128 stands for zero in the data rows.
Every row has a hidden score. In each pair, how much higher is the second row's than the first's? 20 means about the same, 40 much higher and 0 much lower. The score is a weighted sum of the row's numbers plus the product of two more (or one squared), each taken from its middle value.
[118  85 164  80 104 152 136 114  98 182 151 183 133 153  85 152 119 114 135 130]
[137 141 156 126 124 115 122 136 136  73 114  90 115 123 130 122  92 127 155 145] >> 34
[134 144 128 130 137 121 109 119 138 127 150 119 148 120 149 146 142 109 135 121]
[129 132 126 127 131 113 118 127 128 142 128 120 146 120 100 115 117 134 132 126] >> 17
[134 111 130 116 157 104 120 153  86 128 124 119 120 109 146 101 131 151 153 141]
[140 140 129 131 126 133 109 122 126 131 123 141 136 120 116 142 151 128 125 128] >> 24
[113 134 136 138 103 119 123 129 135 144 116 150 123 124 130 130 129 139 118 132]
[ 97  92 184  96 110 126 108 148  75 154 160 152 100 116 134  91 116  71  79 125] >> 18
[126 133 115 137 143 116 144 135 119 128 146 135 139 124 116 139 139 126 141 163]
[140 122 127 109 136 131 136 131 133 115 110 121 152 110 121 122 123 130 141 129] >> 23
[125  85  86 116  58 110  71 122  32 112 120 206 101  42  69 128  76 155 128 112]
[145 143 141 124 129 131 139 143 126 121 129 122 144 111 127 145 127 126 132 131] >> 15
[134 132 124 158 112 119 112 129 136 154 126 122 135 132 121 129 122 117 136 115]
[140 118 127 131 121 127 121 125 133 134 139 111 156 108 115 109 140 110 140 120] >> 21
[106 120 129 115  92 138 127 128  81 113 167 136 114 113 117 154 144 139 148 121]
[115  55 149  83 102 132 102  60  84 119 180 152  97 163 165 149 158 141 157 131] >> 14
[132 125 126 129 107 132 116 144 112 140 117 136 138 119 155 128 137 129 140 129]
[ 97 142 133 110 202 137 146 165 150 111 142  89 149 118 129 167 134 163 100 135] >> 28
[127 149 156 142 108 137 108  98 147 136 119 123 119 135 107 141 146 136 128 135]
[150 165 139 158 136 166 146 118 157 106 111 143 126 156 154 150 120 118 136 122] >> 21
[103 103  97 168 157  94 165 177 104 105 124 126 117 146 164 109 105 160 121 181]
[112 132 108 142  90 124 115  92 136 101 144 111 137 136 123 113 125 126 146 126] >> 21
[141 122 112 153 137 135 156 157 105 123 154 116 164 138 152 130 130 158 135 168]
[136 152 120 143 140 164 156 117 171 121 121 109 140 145 116 126 130 125 121 130] >> 29
[144 181 150  84 153 109 129 147 109 111 108 114 106 117 132 111 143 137 124  80]
[138 123 107 139 124 107 107 125 125 136 130 128 125 128 134 128 153 115 149 113] >> 16
[148 129 137 141 121 128 138 127 140 136 136 133 151 110 137 140 127 160 131 108]
[131 125 122 119 149 154 138 144 125 144 117 130 134  99 133 141 128 122  94 149] >> 27
[115 152 133 120 154 137 133 125 142  92 151 130 139 135 132 158 148 129 129 116]
[102 140 144 143 101 106  88 166 136 124 139 135  89 109 139  68 149  91 108 151] >> 16
[122 119 127 119 121 138 136 108 114 134 127 147 136 144 154 149 139 106  98 133]
[ 92  99 129 139 135 135 149 100 126  72 181  97 133 106 124 167 151 118  82 159] >> 29
[123 101 113 139 105 112 108 109 100 142 140 172 132 107 107 151 142 115 136 128]
[161 106 125  78 130 114 116 143 115 154 116 126 113 139 121 124 153 154 141  95] >> 23
[ 88 165 133 153 114 117  98 134 137 156  78 133  89 147 104 106 149 148 148 103]
[152 108  99 120 102  96 119 132 161 111 113 158 135 138 112 131  99 159 128 125] >> 16
[138 104 100 128  93 123 109 115 147  96 100 138 117 122 107 142 107 145 137 129]
[136 121 140 151 137 129 118 145 141 172 135 132 125 106 124 137 132 125 141 135] >> 18
[134 158 131 112 150 130 115 115 117  92 137 134 135 133 138 151 118 114 158 119]
[138 138 123 128 137 128 148 142 153 100 125 121 135 129 121 125 121 139 126 131] >> 19
[131 129 154  93 160 134 148 120 130 194 124 136 168 136 120 124 156 133 154 131]
[136 150 137 142 121 115 114 116 144 120 122 129 152 115  92 130 121 104 138 115] >> 27
[126 126 142 142 136 123 141 129 134 162 127 107 136 117 127 125 138 127 125 101]
[142 156 140 132 142 138 138 127 160 116 122 145 114 147 153 147 125 141 110 140] >> 22
[137 128 128 141 149 138 138 124 116  91  86 124 148 145 114  93 103 149 130 126]
[ 79 113 168  94 145 129 133 156  59 158 145 115 123 143 133 109 123 108 135 112] >> 5
[126 141 127 121 135 119 128 112 142 157 136 121 118 128  99 139 114 130 132 109]
[123  85 108 139 122 154 117 118 115 137 124 143 109  99 106 141 131 110 127 108] >> 26
[142 160 147 174 127 193 169 107 176 117  87 109 110 169 120 122 100 143 125 130]
[154 147 150 121 148 115 108 134 113 162 107 118 132 116 142 105 116 130 139 116] >> 7
[153 138 138 100  96 115 114 132 122 138 121 128 104 135 134 126 164 163 147  95]
[ 92 122 135 152 106 128  97 140 135 144  99 133 109 103 129  94 121 131 130 152] >> 17
[149 111 136 124 146 120 123 136 137 126 115 122 152 133 110  92 120 114 134 122]
[146 115 142 139 158 120 147 135 112  52  74 139 107 122  99 136 109 167 139  91] >> 33
[163 140 145 125 144 109 128 120 123 145 135 125 148 115 132 110 123 111 145 135]
[142 103 133 113 142 110 133 138 119 124 126 125 158 131 132 118 145 124 116 133] >> 22
[142 115 139 135 116 104  91 140 124 128 165 118  98 111 124 118 150 104 103 166]
[114 150 167  94 135 108 145 152 147 108 120 105 125 148 147 103  98  98 164 136] >> 12
[120 135 118 116 124 151 125 120 117 127 143 129 146 128 131 144 132 112 115 141]
[134 137 133 120 148 128 157 152 143 134 145 118 154 127 114 131 131 141 141 125] >> 17
[ 77 197 136  48 197 114 139 108 136 111 114  53  94 140 181  57  94 115  90 115]
[139 156 105 138 138 134  94 117 137 137 126 175 142 136 122 138 134 137 153 114] >> 14
[123 132 125 154  94 118 119 120 136 134 122 118 140 130 130 118 119 142 144 128]
[141 119 121 167 126 124 133 148 114 114 134 120 127 132 131 129 117 139 156 137] >> 24
[111 113 144 119 131 152 126 125 110 149 152 137 122 134 102 118 116 110  98 118]
[123 129  93 146 161 155 177 150  68  68 146 121 122 205 242  99  85 152 162 185] >> 14
[130 125 137 123 155 101 132 135 128 131 126 131 149  84 117 138 133 134 120 125]
[147  95 166 146 103  95 120 113 128 180 115 143 128 145 120 108 159 102  70 126] >> 16
[115 161 138 116 136 105 139 148 123 115 139  98 122 119 125 135 105  95 167 134]
[ 95 121 157 115 112 147 159 106 139 125 151 104  92 116 166 135 148 108  84 180] >> 24
[133 117  94 129 108 107 105 104 140 106 105 122 148 135 122 116 133 112 135 115]
[151 138  55 175 145 102 175 128 123 101 159 114 160 156 143 123 109 181 159 172] >> 13
[121 158 151 144 135 129 128 141 143 171 108 104 143 126 119 126 132 158 137 134]
[128 126 134 130 133 117 109 152 114 147 167 138 122 105 135 116 151 114 113 136] >> 21
[130 121 112 144 124 123 108 129 153 120 106 146 148 138 136 109 134  77 111 109]
[114 147  99 128 138 165 116  94 148  93 113 116 104 132 148 100 115 124 109 143] >> 27
[144 166 117 105 132 144 150  78 169  91 170 126 116 123 120 135  90 141 100 127]
[126 136 111 145  89 131 104  80 162 102 132 123  86 136 143  67  79 132 149 122] >> 16
[125 140 108 142 121 116 162 171 140 117 106 127 107 127 106 154 148 111 165 121]
[129 144 123 122 140 134 126 136 152 125 108 116 149 117 132 133 141 127 133 121] >> 16
[134 143 146 109 137 132 120 120 136 162 126 138 125 145 140 126 127 120 137 125]
[121 163  85 157  98 138 141  81 165  91 107 148 101 129 105 116  95 162 114 138] >> 25
[131 120 117 138 139 103 147 122 155 106 117 135 142 137 112 104 114 127 142 129]
[142 127 132 106 135 120 114 135 118 159 126 123 132 108 107 114 141 122 145 112] >> 22
[126 126 127 129 132 118 137 131 134 136 128 121 140 130 135 106 124 153 149 114]
[112 124 144 133 126 128 126 122 119 147 135 119 148 101 122 134 123 129 134 120] >> 23
[152 122 117 104 129 134  87 103 159 139 130 108 144 167 154  90  92 134 168 138]
[126 125 113 121 129 135 139 142 112 132 136 142 159 113 106 135 126 131 137 141] >> 25
[127 123 124 140 136 124 131 137 135 136 126 107 158 115 122 131 133 116 150 126]
[120 136 134 117 162 149 126 125 140 139 114  62 130 104 138 126 151 107  99 166] >> 35
[136 129 129 110 127 103 111 150 117 134 137 129 114 122 124 145 184 138 128  72]
[131 133  91 142 126 136 148 132 125 132 123 125 137 118 135  91 137 106 116 164] >> 9
[136 117 117 110 139 120 121 136 104 154 135 108 143 108 128 128 139 143 147 117]
[123 139 177 129 134 133  95 131 125 140 136 128 147  96 118 119 120 136 128 109] >> 21
[180  52 108  71  90 153 109 168 169 124  83 141  75 138 131 111 119 203 186 101]
[128 133 158  71 102 108 141  56 168  90 140 172  44 164 178 165 137 199  97 101] >> 22
[127 136 140  80 151 107 123 138 118 171 117  96 149 112 121  98 131 116 152 132]
[129 155 148  86 167 121 115 139 139 160 141  85 133 117 164 100 145 103 154 137] >> 21
[112 102 144 140 129 120 138 120 113 113 142  94 121 145 138 144 131 136 128 138]
[136  54  83 132  78 170 150 157 129 145  94 194 100 138  90 168  76 172 140 104] >> 29
[135 152 129 118 135 119 118 140 125 110 113 125 126 125 136  93 117 122 116 134]
[133 145 135 129 112 152  94  97 138 135 149 106 141 108 112 163 141 127 121 131] >> 24
[129 149 148 133 144 153 138 130 129 123 126 107 119 128 127 130 146  98  97 153]
[124 156 150 102 114 112 144 115 144 102 136 113 114 119 135 155 119 111 168 132] >> 11
[ 76 112 233 106  85 115 168  91 112 180 150 138  24 169 147 106  67  78  94  83]
[ 95 135 113 166  78 117  98 104 147 129  77 119  94 160 135  74  87 142 199 147] >> 23
[ 85  69 150 123 111 141 155 136  57 147 184 144 152 147 136 124 111 120  87 134]
[109 131 111 151 168 108 163 160 131 109 151 112 163 111 162 137 136 173 127 138] >> 28
[123 142 107 138 136 132 103  96 129 113 133 145 148 133 135  95 101 123 151 110]
[147 115 153 119 102 125 136 139 124 162 111 156 171 128 125 148 141 109  97  97] >> 21
[121 142 113 151 175 153 144 143 161 131 109 113 144 145 130 151 139 135 120 120]
[137 146 112 144 118 132 131 139 158 128 120 145 148 130 134 143 114 131 139 136] >> 13
[140 127 130 126 122 135 104 125 108 138 121 138 132 127 133 122 142 117 131 113]
[142 122  98 165 148 156 183 135 111 101 138 100 120 165 155  87 108 159 133 152] >> 21
[125 143 123 120 138 144 113 126 124 112 138 141 145 136 124 135 126 103 155 117]
[130 113 106 123 140 129 141 143 150 113 124 135 141 130 120 149 123 151 139 126] >> 21
[155 120 126 115 121 123 123 142 130 133 136 131 123 109 164 142 118 130 155 120]
[ 90 108 186  87 124 160 139 122  88 168 143 142 133 126 121 121 129 110  90 113] >> 14
[ 74 125 161  67 112  90 150 162 121 140 110  55 129 130 160  46 135  85 142 115]
[111 128 136 150 131 107 124 144 127 143 124 117 152 105 110 138 127  97 122 119] >> 20
[137 125 104 133 125 115  83 132 134 120 129 125  93 138 155  59 102  96 120 139]
[130 121 132 125 137 125 137 110 132 135 133 137 147 105 155 142 146 120  99 115] >> 22
[146 131  93 111 134 113 133 101 155 123 101 145 126 129 132  81 108 152 126 144]
[154 114 115 157 128 194 157 131 170 134  95 128 144 140 113 141 107 123 128 134] >> 29
[126 133 168 129 143 121 120 132 126 145  96 138 138 120 131 111 139 115 142 110]
[110 126 137 146 111  90 124 119 148 153 131 163  70 119  94 108 106 112 108 111] >> 18
[119  71 104 169 139 115 160 158  84  96 167 123 157 141 146 111 123 157 150 164]
[115 112 141  95 109 130 124 142 111 148 144 123 149 125 114 163 124 112 137 121] >> 24
[128 130 142 125 114 120 126 152 131 127 126 138 113 124 144 115 135 104 138 154]
[126 157 129 117 140 139 177 189 142  92 105 106 102 146 132 152 172  95 137 126] >> 32
[122 129 135 150 136 172 147 136 140 126 122 116 130 125 165 132 147 110  99 160]
[102  71 167 105  68 126 117 140 112 112 171  94  92 124 151 135 251 156 126 107] >> 19
[152 112 172 129  87 105 122 104 119 167 129 156 143 134 101 126 169  86  92 109]
[135 174 110 136 113 116 128 106 157  98 140 140 101 125 109 165 158 149 114 109] >> 35
[132 115  54 180 154 103 192 205  76  88 169 107 154 161 181 124 146 183 158 172]
[135 144 136 159 121 113 152  93 155 140 139 154  89 137 160 126 100 127 132  96] >> 20
[104 126 140  94 111 113 116 142 119 125 131 134 127 136 147 104 178 143 120  99]
[116 149 147 114 120 116 151 132 135 119 140 107  72 124 127 146 109 103 154 177] >> 23
[125 123 118 126 140 130 127 141 134 111 144 148 146 112 101 146 119 136 130 114]
[150 140 147 139 114 141 122  77 152 135  94 151  45 140 152 130  87 149 143  85] >> 25
[130 128 137 131 168 134 114 154 127 128 121 126 147 133  96 127 121  99 138 121]
[159 120 147  63 151 115 114 164 105  91  74 134  62 110 146 106 168 180 101 124] >> 29
[141 118 111 131 120 149 105 122  99 129 108 124 165 104 116 139 117 135 139 117]
[ 97 151 122 130 201 137 181 157 171 105 139 108 142 113 104 139 145 141  87 152] >> 27
[132 155 107 117 139 137 131 146 109 131 125 140 128 113 102 171 154 122 179  90]
[184 127 121 181 138  99 168 162 113  99 145 124 153 153 136 129 128 142 134 208] >> 6
[131 116 146 106 125 111 117 114 137 189 132 110 134 120  93 109 136 134 160 146]
[135 137 118 123 159 118 125 139 105 138 132 128 158 124 143 133 142 114 142 130] >> 24
[142 119 150 129 114 133 113 115 137 117 113 129 145 119 120 120 136 123 133 121]
[125 102 190 136 148 144 148 121 121 144 120 125 135 145 118 139 117 116 119 125] >> 24
[127 146 128 128 119 111 136 148 139 113 124 118 102 171 109 164 149 126 162  87]
[133  90 118 145 113 105  92 128  83 166 133 147 120  93 103 123 103 130 141 102] >> 12
[125 120  91 139 130 123 127 110 170 113 107 144 123 123 119 143  98 162 111 126]
[170 142 138  59 221 102 131 133 135 165 150  98 180 114 146 111 132 166 173 186] >> 10
[113 126 120 123 171 151 160 157 151 120 140 116 160 106 131 162 139 141 112 125]
[112 103  80 178 160 110 169 185  46  97 171 120 182 152 169 115 103 184 148 192] >> 6
[130 134 113  94 141 138 130 117 108 117 131 149 153 110 119 132 111 132 123 136]
[181  91  94 115  89 108 116 104 162 104 116 138 127 123 113 125 108 164 152 122] >> 20
[164 130 134 125 123 131 130 132 128 128 125 113 143 129 120 133 133 113 157 118]
[147 116  82 118 108 135  81 153 113 137 145 132 149 102 112 105  78 138 156 134] >> 18
[124 144 151 143 143 119 120 105 130 142 101 110 135 130 122 113 148 112 117 106]
[128 111  83 136 127 107  94 129  86 137 120 146 122 137 121 145 137 102 129 105] >> 21
[132 106 105 134 139 143 125 139 152 116 136 118 126 120 147 142 128  95 117 149]
[110 123 165 122 121 131 113 128 127 134 140 125 131 144 128 139 119 100 131 149] >> 12
[138 135 109 130 157  77 150 143 149 115 137 127 148 127 109 130 119 139 143 121]
[123 111  82 236 164 100 167 172 106 109 166 114 163 171 185 110 122 168 138 171] >> 16
[109 109 117 119 122 123 129 127 119 124 152 101 120 140 135 116 159 116 123 131]
[105 110 103 154 119 121 109  99 101 144 123 136  92 147 127 151 146 113 127  94] >> 27
[130 129 112 108 143 113 138 149 116 111 131 135 156 129 131 131 150 134 145 155]
[136 133 116 131 131 121 129 138 135 135 125 125 144 137  82 135 128 116 132 114] >> 23
[129 142 124 118 138 160 131 111 136 113 125 131 131 110 138 142 125 157 102 114]
[116 119 144 123 165 133 145 141 132 136 125 126 163 115 113 152 162 129  96 116] >> 20
[134 151 129 122 125 114  97 103 139 134 154 121 129 125 136 136 145 126 162 163]
[163  93 103  97 140  97 124 139 134 139 130 165 110 138 107  82 131 184 145  94] >> 19
[141 134 169 121 154 105 166 148 114 116 104 122 121 110  96 147 180 171 156  96]
[ 75 118  73 188 159 135 249 186  86  43 208 105 167 174 204 135 138 204 111 216] >> 4
[130 133 135 135 109 147 123 131 168 124 104 154 119 131 127 126 124 140 134 122]
[ 64  98 163 105 117 137 132 114  73 140 157  98  94 149 152 127 128  78 100 125] >> 20
[130 136 139 135 129 113 107 194 125 112 101 146 104 122 128 114 150 125 120 152]
[133 131 151 134 128 142 116 128 128 132 139 128 159 117 114 123 145 113 124 122] >> 15
[155 134 109 130 126 120 111 134 154 142 126 123 151 107 104 109 132 115 131 118]
[130 103 130 106 107 120 135 155 151 139 138 147 143 129 128 132 124 151 118 135] >> 16
[116 120 167 134 105 112  69 185 120 152 142 156  67 103 161  91 147  80  72 181]
[115 129 113 149 186 154 165 158 188 103 138 102 169 129 124 181 134 157 120 131] >> 18
[129 144 161 149 135 158 138 117 133 105 103 109 127 128 161 156 175 114 104 161]
[111 176 125  91 153 168  63  74 102 112 135 163 114 159 156 122 119 107 168 108] >> 11
[152 175  83 127 122 114 102  99 122 120 125 140 109 138  44 161 140 128 144 120]
[163 137  95 135 122 115 129 131 141 132 119 132 137 111 102 126 139 124 141 128] >> 12
[140 127 125 132 127 130 124 145 138 133 164 140 152 138 113 136 131 127 125 119]
[130 131 118 127 135 123 110 143 130 144 117 143 117 115  96 118 132 102 133 147] >> 23
[118 148 131 169 139 112 103 140 138 148 113 112 143 110 134 121 136 106 148 127]
[131 161 156 120 152 121 180 125 140  56 125 119 111 113 130 153  90 132 155 157] >> 23
[118 151 135 162 117 164 156 116 146 136  79 113 106 127 133 122 131 129  96 143]
[125 131 119 137 128 135 119 102 109 138 127 126 138 116 127 128 136 117 146 127] >> 10
[145 158 126 119 134 154 135 128 126 127 135 110 153 107 125 129 128 134 132 145]
[160 160  28 149  41 117  63  69 219  45 107 111  62 185 170  59  43  92 184 125] >> 23
[109 136 129 142 107 123 111 109 129 126 118 127 119 110 128 116 105 118 119  94]
[140  88  57 160  84 132 135 154 152  90 117 163 141 147 134 133  98 176 150 148] >> 20
[138 134 139  92 159 131 109 132 139 170 134 116 164 135 123 126 134 146 181 140]
[112 127 130  99 150 123 111 132 114 126 123 131 129 144 127  95 126 124 141 122] >> 24
[ 92 107 127 127 131 130 128 135 126 120 138 100 139 117 139 137 132 124 126 122]
[117 161 113 156 180 157 193 151 140 115 134  97 134 119 170 138 155 127  71 168] >> 27
[129 129 127 183 138 120 115 133 128 119 125 124 150 123 112 115 120 128 131 116]
[ 90  90 143 150 104 117 129 116 139 118 172 106 127 134 163 147 151 106 132 151] >> 14
[133 134 108 101 134 129 120 110 145 115 123 130 135 133 120 113 112 110 140 132]
[119 150 102 154 128 103 113 112 123 127 110 129 104 127 112 123 115 140 133 116] >> 24
[146  87 133 112 112 166 121 138  90 118 129 108  99  98 159 132 188 119  91 174]
[131 128 123 127 131 133 107 136 121 150 120 107 156 100 137 141 136 129 110 107] >> 14
[146 118  80 137 121 124 105 102 150 101 131 105 125 174 126 101  95 109 142 120]
[148 116 111 150 136 132 130 137 116 125 134 127 140 121 118 126 107 124 144 142] >> 21
[108  89  97 182 137 110 195 175  74  70 170  83 165 161 179 123 123 166 128 184]
[123 125 130 125 120 116 132 121 125 150 128 138 156 137 103 114 133 105  99 108] >> 20
[133 167 163 150 109 122  94 110 155  88 137 109 119 128 107 154 140  96 170 133]
[101 154 146  87 166  97 130 157 119 149 106  66 128  89 149  67 110 102 143 115] >> 21
[124 158 107 114 132 110 110 123 120 135 133  97 138 128 126 105 132 132 146 147]
[127 126 131  86 131 146 129 121 111 147 139 133 118 126 139 138 162 134 113  91] >> 27
[129  98 124 127 134 147 126 142 116 132 124 130 152 139 121 144 155 129 126 124]
[103 133 140 130  89 141 105  87 129 118 168 115 112 115 165 133 131 111 118 149] >> 17
[134 108 146 134 123 122 135 114 117 151 135 133 157 136 132 133 116 126 125 120]
[145 127 141 133 120 140  97 149 149 128 128 148 126 135 146 119 119 132 141 167] >> 24
[104  95 153 114  97 147 142 122  67 153 166 132 124 148 119 143 163  98 100 143]
[133 130 137 132 131 106 139 108 142 115 131 142 100 132 131 126 111 131 126 110] >> 22
[120 142 150 127 122 103 127 162 122 138 121 121 121 100 132 122 128 109 109 128]
[130 146 116  99 149 143 101 108 127 117 122 125 140 179 133 146 136 128 140 113] >> 21
[ 96 158 120 151 148 123 165 153 133  99 145  85 132 131 141 127 117 120 152 142]
[127 138 112 122 138 126 124 136 131 134 125 127 144 126 126 102 119 107 117 124] >> 17
[111 145 143 151 138 134 143 121 148 131 103 113 113 138 131 109  99 134 125 143]
[151  64 161 131 108 139 127 107  75 166 141 224 179 193 125 164 150 105  55  90] >> 12
[125 155 135  99 142 155  88  75  94 110 173 162 138 167 150 135  98 118 180 110]
[135 119  98 129 125 117 132 144 134 136  91 125 146 110 121 167 133 107 140 126] >> 30
[110 102 116 140 122 151 101 111  95 147 126 142 110 113 111 141 132 132 156 105]
[157 156 145 134 114 113  93  69 158 113 129 143 106 123 120 139 167 115 123 102] >> 22
[129 134 143 134 143 125 134 110 142 136 122 122 123 109 132 127 128 120 126 117]
[104  80 155 109 100 147 131 117 107 141 129 119 102 146 162 120 138 129 113 138] >> 15
[123 128 139 144 112 130 127 134 110 130 145 109 147 124 122 143 132 115 130 131]
[124 109 161 144 120 126 158 134  96 146 135 142 144 133 121 139 156 107 100 113] >> 20
[101  62 116 149  76 146 140 126 103 117 143 112 121 129 154 164 153  84 116 136]
[ 88 120 167 114  87 153 171  79  90 104 192 130  88 138 116 160  99  80 114 147] >> 15
[127 114 130 128 120 112 119 127 131 134 117 122 136 118 124 115 132 131 145 116]
[117 124 146 116 124 122 129 151 138 129 130 112 142 122 135 142 122 123 132 127] >> 20
[152 124 125 110 124 120 130 141 126 136 132 114 130 109 142 132 145 164 127 121]
[156 114 127 131 125 110 136 106 123 130 121 138 144 127 123 158 129 107  96 114] >> 20
[137 148 121 125 151 111 139 137 120 126 127 125 110 147 124 124 132 140 140  65]
[146 150 154  99 115 101 101 108 156 145 135 140  77 126 141 120 168 152 120  95] >> 22
[138 132 112 122 141 117 112 178 124 159 132 114 150 133 123 108 151 130 138 139]
[152 182  66 122 129 155 101  63 161  64 131 138 111 139 115 114  76 190  90 111] >> 28
[118 127 126 133 123 130 114 136 138 130 147 128 143 124  95 137 132 121 151 126]
[137 128 144  58 139 105 108 169 129 158 110 133  86 114 164 123 218 205 118  82] >> 37
[128 141 122 109 127 122  92 115 139 141 124 129 130 120  94 116 140 103 134 148]
[117 161 121 119 157 122 145 158 135 154 107 124 146 112 123 160 137 108 120 102] >> 25
[127 145 129 142 151 109 144 156 142 122 126 130 164 116 104 152 124 123 119 136]
[135 135 117 113 128 115 116 124 127 158 122 115 130 120 136 114 110 128 121  93] >> 19
[132 149 127 150 134 132 114  84 174 124 118 109 121 129 110 136 146 131 138 105]
[126 146 142 149 107 144 128 107 150 125 117 119 106 132 148 125 122 124 118 129] >> 16
[122 117 107 136 117 125 103 147 122 124 130 134 104 126 146 143 127 110 107 123]
[134 167 132 125 123 132 139 114 140  72 126 109 129 124 120 123 102 116 141 135] >> 13
[133 118 121 144 132 134 133 124 163 126 113 120 149 122  94 120 118 113 132 137]
[111 163 142 113 118 133 150 119 140 101 137 105 116 127 112 138 101  95 178 127] >> 16
[145  79 140 125 122 108 123 137 131 170 111 161 163 112 120 118 130 108  98 114]
[ 62 140 118 107 190 137 170 165 142 130 166 149 163 126 113 235 107 150  56 103] >> 39
[129 126 139 140  91 133 119 125 141 124 128 131 133 124 137 156 141 123 140 129]
[112 135 129 146 150 118 124 147 130 130 144 114 149 112 116 137 124 133 123 124] >> 20
[137 142 122 149 161 130 145 103 135 113 104 146 140 140 126 128 120 131 135 127]
[139 138 130 131 134 137 125 126 127 152 125 131 158  85 127 138 124 129 137 121] >> 17
[158 120  83 156 139 145 144  97 112  40 126 130 123 172 146 116  73 193  96 144]
[127 131  90 123 127 130 115 112 117 116 121 133 121 112 122 140 118 118 116 111] >> 22
[135 119 138 154 108 143 130 132 126 135  80 130 112 148 128 119 103 166 130 127]
[141 102 160 138 127 107 145 113 119 178 130 156 153 148 106 141 169 122  98  75] >> 15
[ 97  85 122 146 144 113 142 118 162 166 108 127  92 122 129  64 102 118  95 191]
[110 126 102 135 145 128 120 151 135 135 137 123 143 101 125 137 167 118 135 121] >> 23
[143 141 147 101 163 127 134 125 149 119 152 103 167 121 121 133 142 150 153  99]
[113 142 142 126 139 134 135 127 127 152 130 135 156 114 127 121 151 149 156 144] >> 16
[138 147 151 143 122 127 122 121 149 102 128 127 132 123 117 139 144 127 142 122]
[132 121 145 117 116 127  83 163 148 148 119 125 109  96 142  75 144 103  91 164] >> 19
[129 129 134 128 135 140 126 133 132 134 143 133 132 130 115 120 135 109  85 132]
[ 99  84 147 103 152 134 147 150 106 156 184 151 150 151 140 146 154 158  68  97] >> 17
[131 162 112 153  83 119 105  77 147 136  68 123 113 145 123 104  99 124 137 119]
[131 107 153 106 119 105 120 133 124 114 150 103 124 129 136 113 165 130 139 128] >> 18
[107 117 166 135 105 161 142 106 113 131 128 151 140 150 137 141 116 122 102 123]
[135 126 120 131 113 116 127 112 118 132 137 141 128 106 108 124 106 114 146 125] >> 19
[132 144 147 143 155 172 161 129 158 126  98 129  94 126 162 121 154  90  90 182]
[153 132 140 134 181 136 147 113 108  68 100 131 125 130  88 120  98 157 143 119] >> 27
[109 133 124 130 130 122 125 126 124 127 126 123 152 122 167 132 129 124 119 131]
[155 108  96 136 117 112 138 149 123 133 138 123 127 130 118 124 115 140 172 128] >> 20
[137 139 133  66 158 113  97 136 161 182 141  85 138 116 152 102 144 143 186 189]
[101 145 153 145 103 107  83 135 150 148 108 135  71 132 160  34 111  92  88 157] >> 24
[139 135 123 134 133 122 114 152 170 133 128 126 158 124 113 128 135 138 136 121]
[136  87  85 136 114 103  86 135  65 141 138 169 134  84  95 130 114 137 133 115] >> 24
[138 130 140 125 102 130 109 114 134 156 117 130 144 118 112 131 144 122 135 127]
[134 122 124 120 109 108 120 129 110 142 125 116 156 118 134 127 120 116 147 111] >> 17
[141 137 124 138 155 128 124 121 120 111 126 114 155 120 109 131 113 128 123 139]
[130 130  90 150 114 151  86 101  82 120 131 131 105 148 139 157 139  98 135 109] >> 28
[143 102 148 114 112 122 127 131 115 165 132 143 144 138 121 153 160 116  91  93]
[125 138 126 133 102 125 121 123 115 118 100 115 123 144 114 113 119 144 130 127] >> 20
